128 stands for zero in the data rows.
Here are some numbered points:
[119 115 144  92 123 154 146 160 127  87 132 109 123 107 159 111] 0
[119 176  49 158 171 146 128 119  95  72  92 139 188  95  19 156] 1
[126 102 148 130 109 142 107  40 138 187 181 157 128  86 100 123] 2
[168 134 205  94 120  90 173 133 153 152 131 130  42 108 144 151] 3
[ 78 161 228 109 100 114 150  42 139 114 128 109  81 151  92 168] 4
[149 151 142 167 132 148  95 119 102  61 129 125 186  97  22 134] 5
[131  52 136  62 124 150 123 131 145 255 178 134  93 133 129 205] 6
[ 95 140 114 133 144 156  62 132 151  86 139 135 158 137   2 168] 7
[137 140 152 138  63 124 123 114  73 111 116 121 122 134 139 168] 8
[172 166 208  93 121  85 118 148 141 102 154  75  99  48 105 140] 9
[175 142 144 183  80 134 166 118  91 163 106 156 111  91 138 123] 10
[169 114 160 168  89 148 105 112 157  69  40 173 191 180 153  62] 11
[152 201 148 190 118 107  81 139  72 102 113 148 165 123  26 113] 12
[123  81  70 138 178 138  93 157 138 162 154 107 124 172 108 112] 13
[ 97 107 144 123 178  79 102 114 171 147 162  98  69 250 159 154] 14
[110  95  75 119 108  97 109 155  47  89 199 132  85  73  79 183] 15
[ 89  72  86 123 141 216 157 192 226 172 154 125 168 125 119 187] 16
[ 96 117  93 115 160 177  77 132 138  79  60 118 171 195 103 133] 17
[ 86  52 192 121  56 152 115  92 144 141 170 118 144  85  63 152] 18
[153  77 106 118  68 165 181 110 142 186 169 129 119 120 202 104] 19
[137 148 208 105 117  82 187 112  95 133 186 117 121 170 197 128] 20
[167 114 153 148 166 141 102 147 151 142  84 134 135 120 150  74] 21
[ 99  94   4  78 192 153 145 124 182 255  70 131  64 121 163 203] 22
[126 178 150 141 145 120 100 144 140  78 134  95  74 138 188  96] 23
[ 61 103 104 131 141 147 122 182 156 110 112 110 208 117  63 135] 24
[154 159  72 119 188 138  81 206 101  64 132  92 158  89  67 169] 25
[205 221 190  81  73 111 156  71  65 149 145  67  75  31 149 101] 26
[ 67 123 119 115  64 112 130  89 125 145 115 136 153 107  93 130] 27
[164 178 171 125 156 115 142  61 100 196 136 163 143  56 167 120] 28
[123  84 140  86 167  91  86 205 138 140 174 113  46 152 234  84] 29
[  0  82   0 138 137 125 119 155 182 168 140 141 129 205  91 128] 30
[146  57 126  97 113 125 121 111 119 164 144  83  99 171 142 158] 31
[ 80 184  79 131  91 156 112 118 122  64  24 164 164  91 179  61] 32
[184 134 102 156 207 168 147 132  74 100  89  94 100 151 114 115] 33
[ 70 123  99 154 117 155 123 128 175  97 159 100 104 180 124 135] 34
[115  71  20  96 171 151  97 126 155 137 152 205 103 146 135 231] 35
[125  98 100 175 109 155  93 190 123  62  62  64 255 183  73  80] 36
[103 109 190 136 107  84  97 111  92 129 198 112  97 185  69  81] 37
[105  91 108 164  72 166 115 128  75  46 154 121 188 109  99  99] 38
[156 180 202 112 131 121 135  76  60 127 106  98 155 106 145 116] 39
[152  76 198 170  95 113 138  59 156 136 142 116 194 115 156 123] 40
[124 160 229 177  76 157 154 117 128 205 167 182 177 141 169 195] 41
[154  92 220 117 185 119 196 129 150 206 207 118  98 160 151 151] 42
[129 139 179 146 163  74 132 171 153  51 141 123 133 204 146 119] 43
[174 131 146 123 159 135 107  93  76 102 120 132 115 131  92 173] 44
[ 98  58 125 124 115 172 193 146 119 131 138  95 151 184 125 104] 45
[114  98 147 142 164 156 126 245 161  74 128 124 182 175 121 126] 46
[185 146 207  54  55 107 114 119 132 121 170 132  97  75  91  89] 47
[135 134 211 115 103  69 120 123 198 220 181 103  54  92 176 124] 48
[139 164 186 142  64  83  84 137 123 130  79 118 158 110 177  43] 49
[127 196 175  76 147 119 165 125 129 183 120 149 106 151 134 102] 50
[ 87 191 187 131  67 110 161 134 123 164 110 150  52 112 169 173] 51
[ 35 136 143 238 109  72  85 184  72 102 208 120 117 106  90 112] 52
[ 83 104  51  59 189 119  93 168 174 169 130 132  72 192 107 134] 53
[  0  95 196 166  89 136  73 156 187 164 154 152 146 224 125 173] 54
[106 116 165 138 123  32 125  83  58  90 153  47 158 166 153  66] 55
[ 93 136  18  71 187 192 170 109 178 246  94 147  85 170 159 181] 56
[ 68 157  77  88 146 124 119 117 182 179 126 133 122 132 173 108] 57
[108 113 137 143 140  93 136 159 132 173 145 159 144 127 184 102] 58
[112 237 144 153 153 113 120 100  96 120  63 150  80 138  69 149] 59
[161 119 244  79 137 138 148 161  88 109  79 135 154 135 115 155] 60
[171  51  51  87 162 184 142 140 135 124  94 132 167 172 103 129] 61
Which three points above are nearest to each new point, looking only along the 7 directions in which the numbered points spread most? Their numbers follow each, nearest first.
[149 196 172 155 127 124 104  72  97 139 177 133 136 119 107 197] 4 8 44
[231  87  99 132 135 152 114  79  71 119 119 138 159 111 150 113] 0 21 10
[105  68  66  97 171 138 166 124 120 145  85  98  85 138 162 133] 13 57 31
[ 85  76 103 132  83 137  95 125 198 137 171 165  94 202 213 103] 58 57 34
[148 149  86 163 174 129 106 187 171 149  56 116 134 167  71 139] 17 33 13
[157 156 167 124 108  92 111 121 162 157  95 130 132  58 191  80] 10 49 28
[134 133 178  79 141  85 160 189  91 159 129 127 123 135 132 112] 0 20 3
[131  12  93 141 110 200 149 159 186 127 107  88 214 177  69 168] 16 61 45
[129 133  75  76 131 136 110  58  77 142  85 128 175 110 162 120] 10 21 0
[203 113 158 133  92 104 152 116 103 167 115 119 139 139  83 185] 44 8 60
[208  73 185 150 114  67 139 121  80 115 145 106  97  43 156 143] 47 9 39
[ 71 147  38 126  66 219  97  40 147  76 152 171 171 149 121  94] 27 24 38
[ 67  61 106 137 111 132  69 162 131  56 124 152 167  46  80 115] 38 24 27
[175  58 169  88 143 133 148 125 102 127 189 110 246 120 101 163] 45 40 18
[132  41 164 179 181 177 150 127 125 162 109 124 125 155 193 121] 45 31 21
[144 138 239 158 101 146 118 144  94 139 183 126 102 102 114 106] 47 9 8
[180 205 149 143 137 155 129  84 184 123 143 178 113 120 123 165] 50 44 8
[ 95 144 138 111  44 119 115 100  86 158 150 131  79 125 227  70] 58 49 51
[ 83  64  29 158 187 125 101 108 181 158 116 142  65 155 181 100] 57 53 13
[109 192 149  99 123  37 182 182 127 105 179 132  44  90 146 133] 23 9 3
[128 130 127 118 152 107 100 180  74 123 125 156 102 137 135 157] 0 44 23
[105  82 103  86 139 186 172 137 133 181 136 146  65 116 160 132] 31 57 19
[175 158 241 105  55 183 142 120  98  85 109 176 129  77 104 137] 39 10 8
[148 160 166  88  86 203 117  58 103 133 120 170 102  67 129  95] 10 28 8
[187 136 125 132 143 129 168 128 110 119 102 144 178 177 134 133] 21 0 60
[122 160 167 123 113  68 166 110  63 120 136 174 186  89  95  93] 8 39 10
[139 225 163 156  56  94  67  66 127 110  87 170 120 129 121 170] 59 8 4
[171 149 113 155 121 108  98 114 105 138  69 148 191 135  73 102] 8 5 12
[101 170 141 116 141 164 202  94 136 168 106 153 110 135 122 130] 50 10 51
[119 109  56 165 159 155 161 128 137 121  38 136 139 125 117  93] 17 21 61
[138 128 183 141  64  69  94 108  66 115 132 189 139 137  93 115] 8 37 39
[147 133 117 188  99 125 118 124 115 132 130 129 146 104  71 145] 8 27 44
[140 193 184 117  81  65  80 159 139 109  70 158  63 126 164 130] 23 50 51
[174 147 225 156 108 124 126 169 104 139 174 162  74  94 205 159] 20 3 47
[153 189 105 132 199 158  89 190  99 126  93 123 170  85  97 109] 33 25 44
[164 122 110 117 173  97 189  77 188 166 118 150  88 127 196 135] 50 57 58
[ 78 162  17 139 128 129 177 132 199  51  85 147 163 161 137  88] 17 32 24
[177 193  96 141 111 120 131 105  99 125 128 153 162 149 150  72] 21 10 0
[104 230 144 125  44 124 133  98  94 104 126 171 147  54 151 116] 10 8 27
[ 85 149 135 179 145 182  92 120  87  43 123 110  97  83  84  96] 12 5 8
[ 43 151  72 144  99  74 111 167  48  68 105 109  90 126 122 107] 52 23 34
[149 130 113 126 127 125 209 126  70 129 127 140  70 101 180  91] 0 10 58
[ 87  81   0 146 185 205 168 120 201 135 145 188 168 212 107 161] 16 35 30
[145  67  97 104 203 115 170 115 115 159 204 142  99 151 209 106] 31 29 58
[139 169 188  76 145  78 109  64 124 210 185 109  71  91 142 123] 3 48 51
[ 34 124  41 145 103 142  66 143 159  46 120 120 179 185  69 171] 24 7 17
[150 141 213  87 146  95  90 170  82 118  86 120 169 149  73  84] 60 44 43
[141  40 101  80 189 125 180 156 189 176 123 142 103 147 200 131] 31 19 13
[175 164  88 196 228 157 162 166  76 115 116 101 156 116  41 152] 25 33 44
[208 136 199 115  87  69 137 121 102  90 192 125 148  65 125 111] 47 9 39
[ 85 142   0 161 149 198 147  82 200 172  79 132 111 164 169  60] 57 56 32
[172 166 214 151  64 118  89  84  80 143 142  96 122  66 131 185] 47 9 39
[145 119 145 109 144  49 121 159  67 154 179  94 104  99 131 170] 9 47 31
[179 123 171 154  73  50  79 106 111 140 135 133 112  70 109 160] 47 8 9
[212  58 238 129 172 119 117 128  96 174 166 128 118 141 148 183] 42 3 60
[ 63 163 116 115  81 137 115 148  89 125  90 131 142 181 167   0] 49 32 23
[169 168 199 161 108  92  97 112 113  33  81 143 162  82 149 101] 39 49 8
[132  51  12  90  90 115 121 177 130  68  86 177 131 175 113 117] 13 61 24
[ 87 145  52 149 179 140 105 116 146 126 131 161 152 135 125 162] 34 13 24
[151 126 124  67  58 144 166 162 116 138 179 105  98 125 175 228] 31 2 3
[115  69   0 177 212 197 148 144 150 159 128 100 177 216 105 104] 61 13 17
[ 82  92 114 121 116 156  87 125 122 191 151  92 130 109 111 175] 2 31 27
[ 63 141  38 120 130 198 160  93 163 149 126 151 110 154 152 125] 57 35 34
[133  98 163 147 140 124 137  94 120 147 147 177  84 120 105 123] 8 2 31
[ 49 190 161 102  77  91  92 118 148  95 121 200 141  91 173   0] 49 32 23
[201  74 137 114  87  80 157 135 161 154 158  85  40  44 225 121] 19 48 3
[158  61  95  79 155 125 173 101 192 120  89 164 102  90  69 180] 35 44 61
[108  76 155  65  95 177 124 147 129 124 119 168 130 143 136  88] 45 0 58
[154 141 157 104 144  98  90 136 158 145 180  89 113 134  55 137] 44 37 9
[104  68 242 155 103 130 166 128 142 106 110 195 157 125 191  72] 40 49 58
[137 148 129 101 170 108 164 137  95 148  83 157 226  90  90 139] 44 8 10
[126 137 166 154 176  81 155  72 115 145 126 121  60 132 178 147] 50 3 51
[138   0  35 120 170 136 116  97 210 154 152 173 179 163 112 150] 16 61 35
[215 209 185 110  58 157 153 115 119 125 120 155 166  92  94 165] 39 10 28
[140  89  10 155 179 204 139 133 153 177 162 122 148 126 119 110] 61 35 13
[203 180 236  63 137 111 114 125 166  90 159 100 119 152 155  94] 20 60 3
[198 199 118 140  97 128 129 137 158 100 136 102 120 122  47 145] 44 8 12
[162 221 139 165  88 128 117 137  43  30 107 178 111 140  30 130] 12 5 59
[107 148 250 130  44  83 156  54 133 184 198 166  56  77 184 220] 48 51 4
[118 114  75 190 153 160  81 123 121  75 171  60 223 154  73 198] 24 7 5
[ 98 184 156 161  82 179 120 135 132 231 194 143 104 118 126 132] 2 51 27
[ 62  90  16 118 110 102 105 129 128 178 115 131 108 177 146 141] 57 30 34
[115  93 116 107 180 139  80  94 151 235 171  91 104 115 165 140] 31 6 58
[101 131 161 113  91  79 145  98 169 188 137  63 108 144 218 103] 58 48 20
[ 83 132 154 122  81 136  78 185 134  98  87 143 126  91 108 109] 8 27 0
[126 194 189 120  89  93 167 122 119 146 143 124 112  63 190 136] 28 51 10
[111 157 166 187  96 139  97 103 176 193 152 122 103 144 119  81] 58 27 8
[101 152  56 101 120 182 128 136 197  80  75  80 124 229 183  91] 17 21 57
[ 98 142 152  69 139 131 105  78 168 175 129 154 100 153 181 125] 50 58 57
[165 107  93  76  85 183 198 135 132 127 108 137 146  78 142 196] 10 2 61
[133 169 137 130 112 178 115  67  95 108  88 156 176 101 129  78] 10 8 39
[157 118  62 164 120  92 119 159  74 115 106  99 155 108  75 120] 25 38 0
[154 198  89 192 146 144 134 147 206  72 137  97 192 209 130  68] 17 46 11
[147  52 133  92 170 173 178 173 101 124 138 141 124 133  96 142] 31 61 45
[101  44  64 110 173 165  93 154 151 194 166 167 162 121 133 175] 16 35 13
[150 146 167 132 121  82 119 169 185 115 142 111 129  73 124 129] 8 0 9
[ 90 142 139 164 100 101  78 114  61 151 114 107 106  95  84 111] 8 27 12
[181 175 171 115 118 104 144 109 113 170  85  94  96 123 158 161] 50 28 3
[113  82 121 121  82 132 104  85 206 153 174 164 104 172 135 129] 58 31 34
[ 70 104 128 176 131 123 118 110 210 134 171 101  39 162 228 109] 58 57 29
[130  35  64  98 132 175 108 163 139 139 139 128  83 119 147 162] 13 31 35
[195 176 192 173 130 123 200 128 116 144 107 147 116  94 113 120] 39 10 28
[127  87 142 111  87  89 107 107 103  90 151 118 118 219 109 149] 37 34 0
[107 165 159 115 137 112 124 105 119 114 100  88 138 109 148 106] 8 21 0
[155 175 184 106 134  79 140 123 108 102 122 151 133 158 112  92] 39 8 23
[159 232 182 128  92  47 130 165  66  99 101 126  94  99 107  55] 39 23 9
[137 151 132 101 162 131 180 103 118 121 155 115 123  80 117 186] 44 8 10
[136 126  97 187  86  81  83  82 179  56 125 124 189 116  98 146] 38 24 27
[159 162 152 133 127 106 151 161 150 109 113 111 135 159 175 161] 21 0 50
[180 195 182 118 134  48 183 141 187 105  82 148 132 116 210 119] 50 39 21
[213 170 169 116 108 124 159 174  55  80  79  92 162 113  71 155] 44 60 39
[167 159 214 110 153 101 179 103  77 125 104 164 194 127  61  99] 60 39 44
[ 63 172  78 116 155  92 120 161 100 123  94 107  95  75 153  46] 23 57 0
[ 69 191  64 150 125 122 112  60 146  37 151 184 163  94 143 146] 27 8 12
[146 199 173 140 104  83 133 108 161  53 168 135 199 112  77 129] 12 8 5
[124 148 125  83 168 144 125 105 110 117  93 145 131 144 127 109] 21 33 0
[203 120 153 125 132 162 170 180 106 178 149  90 147  63  96 194] 44 31 2
[137 146 133 168 170 112  67  98  71 147 103 129 117  90 131 110] 8 10 0
